Each row has a name. Each question is about the rows just above it. Places in a row count from 1.

Columns, left to right: S L M Q Z
[164  87  70 146  69] = suma
[132 126 132 126 118] = zad
[164  87 194 146  69] = Lupo
[132 126 132 135 130] = dibup
Which entry of suma is missing from [ 70 146  87 164]?
[69]
The row with [132 126 132 135 130] is
dibup

Columns, left to right: J K V X H D Y B E C
[126 136 122 132 107 117 108 116 148 145] -> Murab
[135 140 120 157 117 122 112  93 129 128] -> Lupo
[126 156 144 137 154 114 100  79 134 153] -> Rul
[122 152 136 136 143 115 100  78 135 157] -> mog
[123 154 138 131 150 116 102  79 135 154] -> gipud
[123 154 138 131 150 116 102  78 131 154] -> Poga
[ 94 135 124 134 105 115 119  75 150 152] -> fego
[ 95 134 123 137 109 114 126  78 148 146] -> zad
[123 139 118 152 124 117 112  96 128 124] -> suma
[ 95 136 125 134 106 117 113  75 143 152] -> Viz
[ 94 135 124 134 105 115 119  75 128 152] -> zofad
[121 137 121 157 122 126 110  93 131 124] -> dibup
Shuffled Murab with one entry gone: [145 126 136 148 116 117 107 122 108], missing
[132]
Among the named rows, does one hold [135 124] next to each other, in this order?
yes
Which column holds [150 150 105 109 124 106 105 122] top down?
H
Repeated in mog:
[136]

Columns, left to right: T U W A
[124 157 126 124] = Lupo
[126 158 128 127] = Rul
[125 156 127 125] = gipud
[124 156 126 125] = mog
[126 147 127 126] = fego
[126 177 129 129] = zad
[125 172 128 127] = suma
[124 180 127 126] = zofad
Does one of the named rows hold [177 129] side by side, in this order?
yes
Where does [124 157 127 124] differ from Lupo, and what was there?
3, [126]

Columns, left to right: Fasem datip Vofe giso dag gunu mebid
[194 141  93 131 119 129 115] = Viz
[194 118  93 106 119 129 115] = Murab
[194 118 120 131 119 129 115] = Rul
Among the named rows, does one hold [194 118 120] next to each other, in this order?
yes
Where does [194 140  93 131 119 129 115] differ from Viz, and what was there?
2, [141]
Among the named rows, does one hold [119 129 115] next to each other, in this order?
yes
Is [119  93] printed in one of the named rows, side by side and in this order?
no
Is [118 120 132 119] printed in one of the named rows, side by side and in this order?
no
Rul without one entry, shuffled: [118 120 194 131 115 129]. Gone:
[119]

Columns, left to right: gudo Bak sotu zimep kes Karu soso Ramag
[128 134  72 129 135 124  83 121] = Viz
[120 141 150 132  71 126 139 108] = dibup
[152 113 126 126 122 129 122 138] = fego
[ 95 107 121 125 131 128 117 116] = zad
[120 141 150 121  71 128 139 117] = Lupo
[123 137 118 124 105 127 121 114] = Murab
[120 149 150 132  71 126 132 108] = gipud
[ 79 140  99 130 121 129 102 100] = zofad
[141 141 150 132  71 126 141 108] = mog
[ 97 118  84 128 145 126  91 115] = Rul
Repeated in mog:
[141]
[130 132 128] is in which column, read top down?
zimep
Shuffled Lupo with one entry gone: [121 117 128  71 139 150 141], missing
[120]
Shuffled gipud with one entry gone: [132 120 126 108  71 149 132], missing
[150]
Where does [141 141 150 132  71 126 142 108] differ from mog, and what was there?
7, [141]

Columns, left to right: P G F N
[111 147  81  94]  Viz
[138 159 110 126]  Murab
[122 122 139 122]  zofad
[138  99 189 148]  Poga
One entry of Poga was changed: [137  99 189 148]. Where, and from what?
1, [138]
Murab without one entry, shuffled: [110 138 159]. Gone:
[126]
Which value appears more than once in zofad?
[122]

Columns, left to right: mar Letun pavu mebit lalo dama Lipe saved duge zak
[131 126 122 122 134 134 134 132 111 107] : Poga
[131 126 122 122 134 129 123 132 123 129] : gipud
[125 136 136 136 132 126 122 119 130 128] : Viz
[133 131 134 122 129 136 122 121 132 122] : Lupo
Is [129 123 132] printed in one of the named rows, side by side and in this order?
yes
Does one of the named rows hold [132 121] side by side, in this order?
no
The value that Viz holds more than once:
[136]
Changed Viz: [125 136 135 136 132 126 122 119 130 128]. Place and old value:
3, [136]
[131 126 122 122 134 129 123 132 123 129] is in which row?
gipud
Poga without one entry, shuffled: [131 126 107 132 134 134 134 122 122]. Gone:
[111]

Columns, left to right: Gerul nem neti Koz dusa medet lon sagu
[169  85 116 103 119 157 120 131] = Lupo
[101  73  82 106 135 153 165 109] = zofad
[128 103  91  94  96 173 103 111] = fego
Which column holds this, read top down? [103 106]
Koz
The value that fego holds more than once:
[103]
Does one of the named rows hold [106 136] side by side, in this order?
no
Does one of the named rows hold [ 85 116] side by side, in this order?
yes

Columns, left to right: paz movus Redu pake
[139 147  93 124] : fego
[108 110 132 101] : zofad
[107 110 102 101] : suma
[106  95 154  81] : Rul
[107  90 126  79] : dibup
[139 122  87  74] : mog
[139 168 132 147] : Poga
Which entry of suma is missing from [102 107 101]?
[110]
Among the named rows, does one hold [147  93] next to each other, in this order?
yes

Columns, left to right: tak bitiz vis gusen
[158  86 169 162] -> zofad
[135 181 121 131] -> Murab
[112  61 116 156] -> gipud
[132 186 155 145] -> Viz
[163  97 140 139] -> zad
[ 86 143 108 112] -> Poga
[162 163 170 144] -> fego
[98 80 89 80] -> Rul
[178 152 171 171] -> dibup
One entry of Viz was changed: [132 186 156 145]. Where, and from what?
3, [155]
The value that Rul holds more than once:
[80]
Which value appears more than once in dibup?
[171]
Does one of the named rows hold [158  86 169 162] side by side, in this order?
yes

Columns, left to right: rekob mimer gem gagi zire gumim Lozu vosi
[138 149  97 159 137 105 112 126] -> zad
[120 142 106 149 132  81 137 147] -> Lupo
[125 165 121 141 126 127 148 163] -> fego
[145 136 134 131 134 168 110 109] -> Viz
[128 110 108 130 123  96 129 124] -> zofad
[170 100 127 111 105 133 126 133] -> mog
[143 110 135  97 107 135 130 118] -> gipud
[ 90 177 121 145 145 103 137 131] -> suma
[110 136 127 157 150 118 138 118] -> Rul
[126 115 112 125 126 128 107  96] -> Poga
[118 136 127 127 126 123 127 133] -> dibup
[106 119 135 139 142 126 138 141] -> Murab
The value that dibup holds more than once:
[127]
Changed suma: [ 90 177 121 145 145 102 137 131]. Place and old value:
6, [103]
fego without one entry, shuffled: [127 125 165 121 141 163 148]. Gone:
[126]
Which value appears more than once in Rul?
[118]
Which column holds this, read top down? [100 110]
mimer
Which column holds this, read top down? [111  97 145]
gagi
Is [141 126 138 141] printed in one of the named rows, side by side and in this order?
no

Columns, left to right: Karap Rulu fuda rup kaso
[122 113 119 122 148] : Viz
[132 130 129 147 125] : Poga
[115 119 121 119 126] : zad
[121 109 110 121 110] : zofad
[121 144 111 103 122] : mog
[124 159 116 145  71] : dibup
[138 163 127 136 105] : Rul
[121 124 127 126 128] : suma
Among the named rows, does one hold [113 119 122 147] next to each other, in this order?
no
Poga without one entry, shuffled: [129 130 125 132]. Gone:
[147]
Changed zad: [115 119 121 118 126]. Place and old value:
4, [119]

Columns, left to right: far vezog dibe Vave sif debo ziv Zopa
[125  80 141 127 137 140 103 126]  dibup
[128  81  79 118  86 137 119 126]  Poga
[125  80  83 127  91 142 153 130]  gipud
[125  80  83 127  91 132 153 130]  Rul
Among the named rows, does one hold [ 86 136 119 126] next to each other, in this order?
no
Shuffled dibup with one entry gone: [141 127 103 125 126  80 137], missing
[140]
Is [ 91 142] printed in one of the named rows, side by side and in this order?
yes
The row with [128  81  79 118  86 137 119 126] is
Poga

Columns, left to right: pebif vudu kage Nesol gud tenan
[102 143 151 125 152 128] : Viz
[135 140 122 131 109 130] : dibup
[111 151 141 136  93 126] : suma
[152 133 112 122 141 131] : Lupo
[130 114  81 126 129 113] : Poga
[130 114  81 116 115 129] : zad
[134 116 109 116 171 140] : zofad
[139 143 130 134 106 132] : Rul
[169 144 107 134 155 130] : mog
Which entry of Viz is missing from [143 128 151 102 125]?
[152]
Where does [135 139 122 131 109 130] differ from dibup, and what was there?
2, [140]

Columns, left to right: maza Mivus Ziso nub fazav
[111 107 110 107  76]  Viz
[134 126 114 103 169]  Lupo
[154 139 155  94 126]  zofad
[131 122 140 135 136]  gipud
gipud without one entry, shuffled: [131 140 122 136]. Gone:
[135]
Is [110 107] printed in one of the named rows, side by side and in this order?
yes

Columns, left to right: bup dufuf rogur Felum Vimog Pado
[133  97 145 134 115 134] -> zad
[133 142  72 154 159 141] -> Rul
[124  97 145 138  74 137] -> Lupo
Lupo without one entry, shuffled: [145 138 124  97  74]. Gone:
[137]
Does one of the named rows hold [142  72 154 159] side by side, in this order?
yes
Where does [133 142  71 154 159 141] differ from Rul, and what was there?
3, [72]
Changed Lupo: [124  97 144 138  74 137]. Place and old value:
3, [145]
Shuffled Rul with one entry gone: [154 141 142 159 133], missing
[72]
Which entry of Rul is missing from [141 154 133 142  72]?
[159]

